In the rows, zero is written as 128.
Named moves come first, each a turn or a mirror and shown by rows before and after it. Which of them, in which order, take the first row of each pair that follows to the second? Write the first one first, as in the answered first pair.
W:
[155 101 103 124 117 107 136 170 142  96 141 119 126 139 115 133 162] => [129  98 114 121 118 125 113 147 148  90 130 127 129  92 113 130 154]
[120 116 150 122 137 145 119 142 149 110 109 118 142 101 103 119 149] => [144 118 132 127 137 124 151 157 140 117 125 109 132 153 112 120 150]
[138 139 127 125 117 135 147 120 131 151 162 130 128 123 138 137 113] => [127 134 132 116 116 141 131 111 137 149 152 135 128 108 133 133 114]
F:
[171 126  96 119 111 136 161 124 101 107 126 107 150 142  87 116 121] => [160 142 110 134 126 126 169 134  93 130 140 107 140 177 105 125 111]
[140 127 124 113 127 129 122 130 131 125 125 124 133 125 123 125 125] => [136 133 124 117 132 127 125 134 129 129 130 126 137 132 123 127 120]
[ 91 155 155 124 159 136 125 146 126 180 135 146 145 146 160 122 113] => [107 129 139  99 141 123 114 124 169 184 119 152 146 100 144 103 116]
[175 124 108  92 132  83 183 143 139 139 151 124 131 208 125 149 137] => [190  92  94  64 118  84 166 132 165 126 138 119 133 170 107 134 149]
E:
[113 118 135 144 139 127 109 136 125 108 139 136 126 108 142 147 136] => [109 132 146 141 142 115 124 116 136 146 137 132 118 118 155 135 119]
[ 93 113 143 146 139 106 112 145 157 126 125 158 126 105 153 131 134] => [115 134 160 131 141 109 133 113 142 172 126 142 125 137 149 127 109]
[118 132 124 124 121 110 164 145 155 149 123 118 109 185 135 122 137] => [136 137 113 119 119 119 161 143 127 132 121 105 122 186 108 131 135]
Pairs:
Between the rows of a pair lie 2 to 3 moves.
[123 146 189  95 136 155 108  80 128 143 115  95 140  91 110 100  93] => [172 151 137 111 125 130 168 140  97 114 141  81 150 189  95 121 110] => E, W
[129 140 134 116 132 141 153 111 108 176 133  85 152 145 143 135  97] => [155 123 119  99 114 139 158 108 123 158 123  80 161 126 116 128 110] => F, F, W
[ 58 116 151 127 109 146 113 112 214  91 110 143 115 121 173 140 137] => [ 45 142 161 151 125 152 120 129 175  93 120 138 115 155 188 162 125] => F, F, F
[114 198 117 130  95  98 182 146 150 207 109 116  76 182 118 130  89] => [ 87 175  79 166  89  94 173 214 136 139 132 140  85 184 123 162 137] => E, E, F
[130 135 146 148 141 118 135 132  99 132 140 116 115 149 130 145 112] => [165 111 125 121 124  97 145 118 141 135 125 115 108 131 109 119 126] => F, F, W
[ 99  94 117 140 114 108 113 176 177  87 136 155 124  89 157 144 154] => [134 145 164  86 120 138 123  71 132 174 107 114 142  93 117 112  84] => E, E, W
[ 95 171 171 113 139 160 132  94 133 190 114 118 131 112 118 112  87] => [141 173 125 111 126 165 162 131  71 147 129  98 143 165  82 127  99] => E, W
[140  83 144  81 114 115 123 106 196 140 117 148 102  55 126 105 134] => [190 112 143  73 112  92 184  97 169 174 129 119 110 135 109 103 112] => E, W
[125 140 133 159 126 132 169 136 131 146 128 120 153 164 127 146 113] => [100 131 129 159 126 165 124 126 120 106 119 129 162 104 112 145 114] => E, W
[142 148 121 129 112 142 159 141  46 150 149 102 147 195 101 130 115] => [ 97 111 110 150 111 151  88 177  65  78 139 132 144 109 111 139 158] => E, W
[112 181 152 131 156 123 142 119 125 131 114 117 146 161 168 126 119] => [162 152 113 109 128 104 161 129 144 109 113 107 154 165 132 114 134] => F, F, W
[167 139 132 155 160 123 173 145 121 142 150 131 130 164 149 142 127] => [199 118 111 124 135 138 163 123 121 116 123 117 143 123  96 125 136] => F, E, F
[113 130 142 129 133 133 103 106 131 131 117 134 126 108 132 133 120] => [138 118 126 112 120 121 118 104 156 139 123 128 121 110 125 122 128] => W, F, W
[ 86 143 116 155 153 114  82 171 113  70 139 118 106 120 124 142 151] => [ 77 164 168 148 168 108  87 116 141 145 123 115  97 114 153 125 114] => F, E, W
[191 143 107  81  98 151 158  94  76 126 113  75 143 168  56  99  99] => [104 145  98 149 122 179  92 159  37  37 133 113 147 127  87 149 145] => W, F, E
[104 172 142 133 164 174 110 118  78 165 126 119 142 176 125 145 105] => [168 126 116  84 137 122 156 102 162 190 114 119 121 178 121 107 122] => F, F, W
[125  91 112 137 127 111 110 144 191  97 117 163 129  99 140 137 168] => [149 117 128 130 133  92 157 131 196 152 131 150 123 162 153 124 138] => W, E
